[ 34  -4  10  12  28 -30  37] -> q_557
[ 11 -36  14 -25   8  -7  56] -> q_378
[-35  29 -16 -11  10  -3  19] -> q_295
[ 11 -36  14  -2   8 -47  56] -> q_875
[ 11 -36  14 -25   8 -47  12] -> q_17
succ: [-4]  [10]
succ: [-3]  [19]

[ -9   8  23   0  -4  12   4   7  -6  -6 -13   7  16  -3   6  -4   8  -1]  q_500
[ -2   6  20   8  -1   2   2   3  -7   2 -14   0  11   8   0 -10   8   7]  q_348
[-7 -2  6 25  7 11  6 -9  5  5  4 -9 12 25  8 -1  3  6]  q_880
[  3   5  -3  59  -6  -6  11  11 -18  11 -25 -12 -17 -11  -8  28  12 -35]  q_205
[ 23  18  -9   2   8  -5  -2   4   5  -1  14  -4  -8   7   3   2 -12  -5]  q_969
[ -9   8  23  13  -4  12   4  24  -6  -6 -13   7  16  -3   6  -4   8  -1]  q_818
[ -6  21  22 -12  -6  21   2  19  -3 -21  -9  17  16 -18  15   5   4 -14]  q_406
[ -9   8  23   0  -4  12   4   7  -6  -6 -13   2   4  -7  -3  19  10 -18]  q_335
[ 14   2 -13 -19  16  11   3   3   2  12   6   6   6 -12   9   6 -16  -6]  q_580
q: [ -9   8  23   0  -4  12   4   7  -6  -6 -13   7  16  -3   6  -4   8  -1]  q_500

[ 22 -18 -17 -28  20   1 -27  -6]  q_326
[ 28  -3 -14   2   2 -28  10 -12]  q_609
[ 18  -5 -36  -4  -2   3  10   6]  q_438
[  8  29  -6  -3   5 -33  49 -27]  q_523
[  1 -16  10  14 -11   4 -13  10]  q_234
[-30  11 -13 -23 -13  18  -8  38]  q_897
[  6 -16  -1   7  -7  -1 -27  10]  q_154
[  5 -15  -1   9  -8  -3 -22   9]  q_181
succ: [-4]  [-2]
succ: [-36]  [-4]
succ: [-33]  [49]
succ: [3]  [10]
succ: [-15]  [-1]
succ: [14]  [-11]

[-33   5  -3  28 -14   5  45 -46  30  36 -20  -3] = q_392
[-32 -50   5 -36 -48  53 -54 -49 -15 -33 -27  -5] = q_287
[ 13  33  18  -4 -38 -15 -50  34  -9   4  45  26] = q_637
succ: [34]  [-9]
succ: [-14]  [5]
succ: [4]  [45]
succ: [-49]  [-15]
succ: [36]  [-20]
succ: [-32]  [-50]
succ: [53]  [-54]

[  0 -25   5  15 -15  18  17  38  -7 -15  -9  22 -16]  q_271
[ -7 -21   1   7  -7  -7 -15  46  -7 -12 -25  11 -17]  q_380
[  5  22   1  -7   7   8  -4 -47   2  17  -5 -17  15]  q_720
[ -6 -13   2   1  -1 -31  -6  45   6 -21 -15   7  -4]  q_131
[  3  25  -4 -14  14 -16 -14 -39  12   9  17 -16  20]  q_72
[ -7 -21   1   7  -7  -7   3  46  -7 -12 -25  11 -17]  q_120
[  0   0 -37  -8   8  15   1 -21   2  19   2  34 -17]  q_341
succ: [-47]  [2]
succ: [-39]  [12]

[ -6 -15  19  51  17  28  17  15] -> q_150
[ 21  -7  16  24  33 -10 -32 -23] -> q_173
[ 21  -7  16  24  -5 -10   3 -23] -> q_811
[ -5   2   3  27 -16  11   8  14] -> q_215
[21 -7 16 24 23 16  8 -6] -> q_391
succ: [27]  [-16]
q: [ 21  -7  16  24  33 -10 -32 -23]  q_173
succ: [33]  [-10]
q: [ 21  -7  16  24  -5 -10   3 -23]  q_811
succ: [51]  [17]
succ: [28]  [17]

[-18   2  -1  10  14   0  14  14  16  34   5  -7 -17 -29  -2  12   5   2
   5   1  -9   3 -19  -1] -> q_8
[-11  -2   4  11 -15  13  -5 -32  -4  12   6   0  11 -48  -6   5  14  20
 -15   8   1  -3  19  -4] -> q_895
[-27  24   5   1  16 -30 -44  24 -34  34  22 -11   7   0  21  27  -1   3
  -5 -28   6  -2  -9  16] -> q_497
[ 33   4   2  -5 -16  -1  -4 -16   5  42  -8   4   6  14 -13 -13   6   8
  22  -4  -1  29   6   6] -> q_210
[  3  -3   0   9  17 -15 -18  20  12  15 -12 -15  -3   6  13   3   5  17
 -12 -15   6  10  -8  -2] -> q_165
succ: [7]  [0]
succ: [33]  [4]
q: [-27  24   5   1  16 -30 -44  24 -34  34  22 -11   7   0  21  27  -1   3
  -5 -28   6  -2  -9  16]  q_497
succ: [-6]  [5]
succ: [27]  [-1]

[  8  -5 -31   3  -9  22  41 -14 -18 -11   6  20 -25  -1  -8] -> q_579
[ 25 -15  21   1  -1   6   5 -24   7  21   4  -6 -40   0  -4] -> q_573
[ 27 -15  21   1  -1   6   5 -24   7  21   4  -6 -40   0  -4] -> q_736
[ 13   2  -6  -3 -15  -6  -9 -14  13  10   9   6   9 -50 -30] -> q_519
[  2   4   3   1  -5  33  46  19  27  -6 -16   3  31  -9  31] -> q_455
[-11   7  -4  -8   4   8 -16  37  27  18  19  11  -3 -18 -15] -> q_430
q: [  8  -5 -31   3  -9  22  41 -14 -18 -11   6  20 -25  -1  -8]  q_579
succ: [10]  [9]
succ: [20]  [-25]
succ: [-25]  [-1]

[ 22 -24   9  14 -41   0] = q_132
[-29 -27 -23  15 -43  -3] = q_581
[ -7 -28  11  15 -44  -6] = q_422
succ: [14]  [-41]
succ: [-7]  [-28]
succ: [11]  [15]
succ: [-28]  [11]
succ: [-24]  [9]
succ: [9]  [14]

[-24 -16  16 -13 -14 -15 -14 -14  13 -13 -17 -14   3] : q_381
[ 25  21 -56   0 -27  -3  -1   3  27  -2 -13  21  12] : q_773
[  1  19 -14  11 -17   9   9 -15   1   9 -21  21  23] : q_512
[-24 -16  16  10 -14 -17 -14 -14  13 -13 -17 -14   3] : q_343
[ -6  13 -31  -6  26 -15 -13 -18  57 -11  23  15 -16] : q_860
[ 12  19 -31 -14   5  -5  -4  -2  15  -6 -15  20   7] : q_781
succ: [-3]  [-1]
succ: [11]  [-17]
succ: [27]  [-2]
q: [-24 -16  16  10 -14 -17 -14 -14  13 -13 -17 -14   3]  q_343

